Rows are one point carried round by a steady rotation, each followed by how many steps it has turned.
The counts run from 0 to 734.
[196 107 152  93 138 133 102 155  87 135 149 125 129 146 123 116 136  94
 124 127  80 106 110 162  95 109 103 117 132 128 169 171]
244
[ 95 141 114 121 163 163 131 101 122 111 187 152 135 135  87 138 103 107
 144 156  78 125 165 119  99 120 105 114 165 118 123  87]
585
[107 139  84 107 146 140 168 118 111 118 180 104 143  74  83  74  95 120
 132 130  90 126 119 116  96 133 123 139 127 128 156 124]
717
[119 131 161 125 137 123 120 102 150 145 105 135 130 109  87 127 111 130
 114 154 102 152 181  85  89  81 118 187 157 105 116 149]
683
[144  86 157 103 105 143  92 138 160 151  77  77 107 146 107 118 109 114
 157 145 140 141 156 147  70  90 105 132 132 132 142 135]
502
[152 107 172 110 139 116 109 140 121 167 103 113 102 166  85 128 119 109
 165 141 100 103 141 185  86  95 133 153 143 139 150 112]
216
[113 139 151 114 137 139 165 112 163 140  90 141 137 123  73 117 114 118
 112 140 111 141 196 109  97  98 144 187 156 104 114 133]
682
[168  87 153  85 132 146 142 168 162 120 117 123 141 149 138 153 165 107
 109 129  87 158 160 162 150 129  92 126 129 135 185 127]
646
[124 139 110  66 134 148 166 163 136  77 124 140 130 145 112 142 111  93
 111 103 109 166 153 164 128 176 143 122 176 114 138 123]
274
[177 106 168 100 103 148  70 131 139 135 101  77 110 144 107 139 126 119
 146 133 117 148 149 154  88  70 130 133 154 109 123 128]
307
[153 141 109  99 154 120 132 127 124  99 128 129 139 156 120 156 125  78
 163 128  86 114 162 192 101 133 166 138 180 105 110 101]
572
[144 119 137 111 155 120 134 123 194 111 112 106 135 150 156 143 119 131
 122 134  89 147 201 112 117  97 141 174 133 141 152 102]
659
[157 143 113 100 126 174 110  81 121 134 147  93 143 118 107 116 134 125
 142 116  78 145 182 131  97  89 146 147 137  95 127 103]
310
[ 95 117 134  94 142 124  89 149 114 117 162 160 132 138  68 128  79  96
 141 148 130 135 124 123  73 109 125  83 177 111 101 126]
587
[120 101 162 144 145 141 127 116 121 109 144 156 130 100  97 170 128 153
 125 159  84 156 138 123 107  80 104 164 171  75 129  88]
580
[171  85 159 109 129 114 134 159 116 106 119 111 103 127 144 165 125 103
 118 111  73 168 108 150 104 132  91 138 151 147 181 143]
72
[149 108 160  72 131 139 106 149 150 116  75 116 126 148 102 123 101 126
 117 131 158 155 145 166  99 106 161 152 171  97 101 147]
107
[119 110 131 115 172 136 152 141 175 136  79 171 167 154 129 121 115 138
 132 162 128 109 186 146  79  91 131 154 165 104 111 120]
395
[ 92  97 130  71 141 115 111 120  84 138 126 151 114 118  86 125  83 111
 169 132 145 177 121 138  78 119 125 103 151 111 136 114]
209
[126 111 147 140 160 159 161 123 131 110 117 168 152 108 100 155 140 154
 115 155  88 145 158 147 122 102 115 176 171  71 129  81]
579
[162 120 126  65 148 112 135 192 142 104 115 147 160 151 148 110  98 116
  89  98 108 123 130 155 101 145 176 137 166 135 133 150]
262
[141  97 109 102 156  97 159 134 168 121 125 139 180  66 144 113 147 149
 114 145 100 149 143 104 120 103 121 181 125 108 173 127]
356
[143  75 133  88 131 112  93 152 140 124 103 154 159  96 131 167 126 131
 142 135 143 185 116 144  98  94 131 122 157  89 128 104]
3
[157 112 109 114 106 162  96 130  98 121 174  89 124  95 105 117 120  90
 140 128  99 146 109 121  84 113  78  86 137 113 154 155]
140
[ 99  89 150  81 140  99 115 165 115 128 143 156 128 105  99  86  83 137
 115 126 120 151 106 107  92 125 104 125 121 131 191 155]
54
[100  78 156 146 107 136 103 149 127 148 120 148 111 108 116 137 101 143
 133 142 115 145 129 110  57  92  73 122 142 118 167 113]
31
[ 92  96 136 123 151 161 140 118 108 112 129 154 118  94 103 106  71 161
 129 156 142 151 141 136  81  87 121 153 132  80 154 111]
408
[104 129 116  89 126 134 132 116 124  87 134 145 136  87 119 151 100 131
  97 104  94 213 164 102 112 141 144 141 161  88 138 114]
471
[144 121 123 106 121 166 135 173  97 136 157 127 139 150 112 120 112 106
 112 101  82 101 108 172  74 154 105  90 153 154 161 122]
428
[113 109 169 135 139 132  81 151 148 122 126 156 129 122 113 119  88 150
 127 162 125 117 146 102  67  51 117 142 159  95 120 121]
592
[174 109 157 139 114 127  90 170 121  88 145 118 102 131 147 127 106 104
 115 118 100 102 130 123  93  77  98 122 136 124 170 169]
438
[125 126 136 136 117 166 164 186 159 101 111 140 125 143 138  98 101 133
  91 117 113  94 170 151  91 112 123 143 137 105 174 138]
435
[122 127 144  87 116 107  91 155 101 129 160 162 132  98 100  77  91 130
 106  99 116 116 140 106  82  86 151 147 116  95 159 140]
615
[158  92 163 127 137 100 126 154 106  96 132 125 113 106 154 166 114 138
 100 117  73 176 111 117  94 118  95 160 147 123 183 150]
71
[154 114 156 110 117 123  81 140 121 174 127 132 131 153  93 149 143  96
 152 130  86 113 136 161  88 103 124 137 161 134 132  86]
21
[150 107 124 119 141 124 188 152 132 106 103 158 147 108 163 129 119 151
  80 108  78 147 158 133 101 133 126 179 144 110 181 132]
69
[164 112 184 111 125 125  89 130 137 171  90 107 122 142  84 155 140 101
 127 149  99 144 142 129  97  88  95 152 169 124 114 151]
685
